Where one turn sends some rows of the set: a few examples, then the rows asked:
Nid: 0.31, -0.74, 1.50, -2.48, -0.38, -0.07, 1.35, -3.19, 0.81, 1.57, 0.70, 0.49
kig: 1.81, 0.43, -0.94, 0.45, -0.46, 0.37, 0.54, -2.22, -1.57, -0.47, 1.49, 2.24
buras: 1.20, -1.92, -0.69, -1.07, -1.86, -2.36, 0.86, 1.46, -2.43, 0.55, 0.71, -2.29
lufuv: -1.85, -0.66, 0.01, 0.16, 0.93, 0.78, 1.16, 1.29, -0.92, -0.22, 0.91, 1.60
nev: 0.18, 0.13, -1.83, -2.17, 0.17, -3.54, 2.28, 0.03, -0.28, -1.66, -1.31, 0.47
fiz: -0.11, 1.03, 0.29, -1.73, 1.05, -0.90, 0.58, -3.34, 0.06, -1.49, -0.13, 0.18
vanem: 1.42, 0.64, -1.49, -1.63, -2.09, -2.63, 2.61, -1.19, -1.04, 2.25, -0.85, -1.97
disud: 1.48, -0.48, 1.75, -0.59, -1.09, -3.00, 3.07, -2.09, -1.64, 0.93, 2.10, 1.32
sorez: 0.27, -2.11, 0.76, -2.06, -1.10, -1.76, 3.98, -0.64, -2.67, 1.00, 1.96, -1.21
vup: -1.71, -0.25, -0.73, -4.09, -1.46, -2.73, 1.68, -0.08, -1.32, 1.69, -0.24, -0.54
pab: 3.03, -0.92, -0.27, -0.87, -1.03, 0.01, 1.84, 0.43, -0.43, -0.93, 1.12, -2.27
Sozu: 0.54, 0.01, -2.16, -2.04, -1.01, -1.62, -0.43, -1.54, -0.39, -0.51, -0.16, -2.72
ker: -1.27, -1.59, -0.62, -2.21, 0.42, -0.46, 1.15, 0.12, -3.96, 1.38, 1.56, 0.17
tipog: 0.09, 1.57, -1.32, 1.70, -0.51, -1.24, 1.21, -0.34, -0.39, -1.01, -1.24, 1.18
mekad: 0.06, -0.91, 2.55, -0.12, -1.44, -1.36, 1.69, 1.68, -2.25, 1.94, 0.40, 0.46
pabub: -0.32, 1.09, 2.44, 0.13, 0.02, -0.85, 1.64, -1.91, -2.05, 0.52, 0.20, 2.36
sepi: -0.75, -0.59, 0.02, 0.59, 1.36, 1.36, 0.74, 1.14, -1.01, 0.23, 0.45, 0.76
rigi: -2.02, -1.24, -1.06, -1.57, 0.08, -1.01, 2.05, 0.60, -3.98, 1.13, 1.20, 0.17
tuv: 2.87, 0.12, -0.74, -1.47, 0.06, -1.26, 1.49, -0.71, 1.88, -0.85, -0.46, -0.28
Nuz: -1.07, -0.62, 1.40, -0.72, -1.43, 1.53, 1.42, -0.73, -0.61, 2.05, 2.10, 0.75
Setu: 1.73, 1.14, 0.59, 0.25, -3.12, -1.62, 1.99, 0.31, -0.38, 2.23, 1.06, -0.94
lapon: -1.74, -0.16, -1.37, -3.44, -0.83, -2.46, 2.17, 0.60, -1.12, 1.59, -0.98, -1.08
duk: 0.05, 0.37, -0.95, -1.89, -0.88, -3.97, 2.62, -0.34, 0.10, -1.79, -1.03, 0.21
pelu: -0.59, 1.42, -1.90, 0.74, -0.26, -1.11, 0.64, -0.29, -0.60, -0.69, -1.06, 2.16
peb: 1.83, -0.26, -1.58, -1.34, -1.01, 0.63, 0.52, -3.43, -2.16, 0.46, 0.41, -0.81

lapon moves to rigi
pabub moves to fiz
Now find these:
duk moves to vup
tuv moves to vanem
Setu moves to disud

